In the data rows, 128 means zero.
Here are some numbered points:
[125 140 109 103 139  86 135 125 140 149 146 132 131 168 147 157 114 153
 129 145 120 104 162 128 158 111 107 117 100 127 121 110  91 133 134 139
 142 157 134 111 136 168 101 151 112 126 137 124] 0
[119 141 120 119 128 107 145 143 135 150 110 141 126 148 135 151 140 117
 123 125 140 126 121 135 128 122 146 136 122 118 121 133 140 135 155 118
 130 153 130 138 150 145 102  80 117 124 135  84] 1
[112  88  87 174  76 133 116 133  48  65 126 158  85 127  95 140  97 124
 158  95 127 153 127 117  78 145  76 149  87  64 105 139 174 133  96 155
 172 117 131 181 129 120 184 110 102 112 100 110] 2
[151 162 143  99 137 106  84  83 184 151 127 129 175  75  85 113 125 120
 152 119 101  81 108 169 180  55 208  69 221 120 159 210 116 158  60 131
 119  39 155 159 130 105 109 164  98 139 121 117] 3
[123 125 110 144 104 126 121 138  93 115 122 145 112 120 115 138 111 126
 139 118 133 143 123 127 106 133  92 128  99 101 121 137 149 129 132 119
 121 124 137 154 133 127 141 103 122 128 118 101] 4
[140 143 132 120 127 137  85 112 155 114 127 110 135 101 126 115 111 122
 131 144 119 103 128 117 138  97 141  99 130 127 152 125 119 119 111 121
 120  85 128 120 110 120 136 125 129  78 120 149] 5
[ 94 122  92  86 112 100 111 124 148 133 149 110 114 196 138 170 122 102
 136 111 146 153 184 107 162 114 105 137 136 122 124 123 122 108 148 109
  99 116 124 112 119 126 116  97 131 114 173 138] 6
[126 138 126 131 122 128 187  96 136 100 134 137 134  93 123  52 114 116
 161 126  96  68 118 118 149 142 153 110 150 108 141 130 151 127  97 130
 158 114 139  87 144 110 152 159 154 165 128 166] 7
[134 142 134 142 154 132 126 106 137 126 124 125 119 118 144 115 129 130
 134 140 135 134 116 123 140 139 129 139 135 142 121 109 107 129 134 136
 142 136 109 110 113 117 117 140 113 139 132 141] 8
[154 144 144 106 123 140 122 126 158 135 115 126 139 122 118 148 131 132
 134 107 113 105 125 115 139  98 164 110 147 125 166 136 140 105 135 119
 129 109 135 140 130 134 138 136 139 126 155 142] 9
[139 131 143 126 114 150 103  94 137 102 133 141 141 101 114 120 126 121
 134 117 122  99 119 112 150 113 173 119 156 131 152 145 141 116 114 118
 131 102 146 129 107 107 138 165 128 131 107 138] 10
[160 112 146 141 101 138 102 133 110 153 130  95 118 148 109 158  82 152
 116 127 126 143 125 133 115 109 101 149 100  95 123 157 147 119 142 131
 126 186  91 165 209 169 153 139 132 107 125 114] 11
[128 114 113 151 103 116 124 144  84 108 127 136 113 123 116 156 109 124
 131 123 106 141 133 129 125 134  98 127 100 102 122 135 147 130 132 130
 129 134 124 167 147 134 147 109 119 127 108 112] 12
[111 103 121 161 134 114 148 135 157 103 159 142 162 119 128  97 121 116
 120 128 143  75 128 109 162 137 150 128 147 176 148  75 134 132 131 149
 122  95 123  91  89 147 173 166 122 127 135 128] 13
[113 117 116 113 119 144 105 109 122  92 158 125 115 112 130 112 152 122
 131 112 124 128 156 125 140 126 144 124 148 120 147 135 143 118 118 111
 135 123  83 129 118 109 146 135 114 137 116 142] 14
[142  82 137 174 155 180 137 100  92 127 145 102 122  81 148 106 124 128
  96 143 158 159  90 134  59 177 115 181 145 196  96 152  95 110 126 136
 108  98 128  96 121 120 142 213 167 174  81 137] 15
[ 90 117  75 108 103 103  95  79  98  91 123 184 119  91 104  73 152  72
 156 113 123 108 176 124 133 133 151 105 121  93 121 113 148 174 107 110
 124 111 171 159 118  85 132  73  60 143 142  75] 16
[131 132 127 126 141 111 166 130 146 161 136 155 147 149 113 133 149 145
  85 203 102 129 133 155 175 118 133  99 131 152 142  85  65 143 119 137
 146 130 149 126  97  96  98 140 125 149 129 136] 17
[118 125 109 143 132 126 131 126 140 109 148 142 147 123 142 120 111 133
 136 139 145  94 136 102 144 141 142 124 141 156 151 102 132 110 134 125
 121 108 117  96 100 137 152 163 136 120 133 111] 18
Which point above is nearest to each new point by angle, seen from the average point of the numbered points? Its number follows each.
[128 119 136 137 112 146 112 127 116 131 126 114 128 126 106 146 110 129
 126 134 165 148 129 135 116 129 114 140 129  98 116 146 132 122 147 128
 132 156 128 140 153 137 132 135 116 127 129 110] --> 11
[127 129 134 112 116 126 107  90 133 122 114 151 139 107 169 138 136 126
 177 128 122 104 148 154 130 112 146 109 149 124 143 139 107 129  97 114
 137 112 142 117 128 139 140 152 133 130 135 137] --> 3
[133 122 122 143 137 122 142 119 145 108 165 168 160 131 145 108 116 132
 126 124 112  98 116 114 151 140 144 127 146 157 126  80 132 126 130 136
 141 111 127 103  91 123 143 143 121 124 128 127] --> 13
[106 142 147 104 142  82 162 176 152 182 110 112 159 204 157 198 142 108
 116 125 147 133 133 165 181 132 140 132  94 130 111 158 133 161 160 109
 116 185 123 129 164 181  71  45  70 122 159 120] --> 1
[112 101 120 149 102 124 111 149  71 101 124 150 118 117  99 139  94  93
 158 102 129 146 113 122  92 134 106 133  93  87 112 135 171 133 134 119
 121 130 134 155 143 138 160 102 112 128 111 110] --> 4
[129 112 144 142 114 130 126 181 115 146 134 111 124 125 119 149  98 153
 125 139 152 152 118 145 117 137 101 169 124 125 110 135 129 134 150 127
 133 160 116 127 143 153 119 135 118 130 121 127] --> 11
[137 168 123 121 164 128 108 108 184 140 141 114 131 134 140 130 143 138
 106 110 119 112 151 105 139 120 129  96 174 158 144 101 104 102 122 140
 134 133 109  81  76 106 179 152 150 106 164 129] --> 18
[138 106 155 127 155 140 129 162 125 146 131  89 127 128 190 123 138 142
 105 139 150 153 132 137  77 139 104 125 140 157 115 144 119 111 155 131
  89 115 104 107 114 112 113 136 168 121 136 137] --> 15
[ 97 166 146  64 149 101 111  92 152 143 120 125 105 200 135 133 145 144
 152 106 108 128 176 114 169  98 137 103 104 101 134 136 137 152 147 110
 144 141 131 126 122 150  90  81  76 124 177 133] --> 6
[139 162 133 131 132 132 111  86  96 122 107 125 105 125 145  86 120 141
 130  86 107 115 136 103 147 124 128 118 139  82 150 144 146 109 122 124
 143 130 105 100 155 136 141 111 132 121 140 122] --> 7
[111 117 102 131 111 133 137 130  80 105 149 145 126 121 101 116 123 136
 140 117 131 137 111 130 122 149 119 132 108  96 130 122 131 156 123 141
 135 141 155 162 127 118 137 136 108 141 106 123] --> 2
[110 145 112 122 160 111 116 118 123 149 102 105 113 138 128 145 136 120
 127 112 112 123 148 122 118 122 114 125 109 141 120 133 137 135 127 115
 120 118 128 113 133 125 132  85 132 134 163 133] --> 6
[122 120 126 116 124 135 121 127  92 131 118 118  99 124 125 125 132 143
 117 144 109 177 131 123 105 135  78 140 118 100 117 121  92 118 135 130
 124 147 122 136 121 124 110 120 146 123 117 136] --> 4
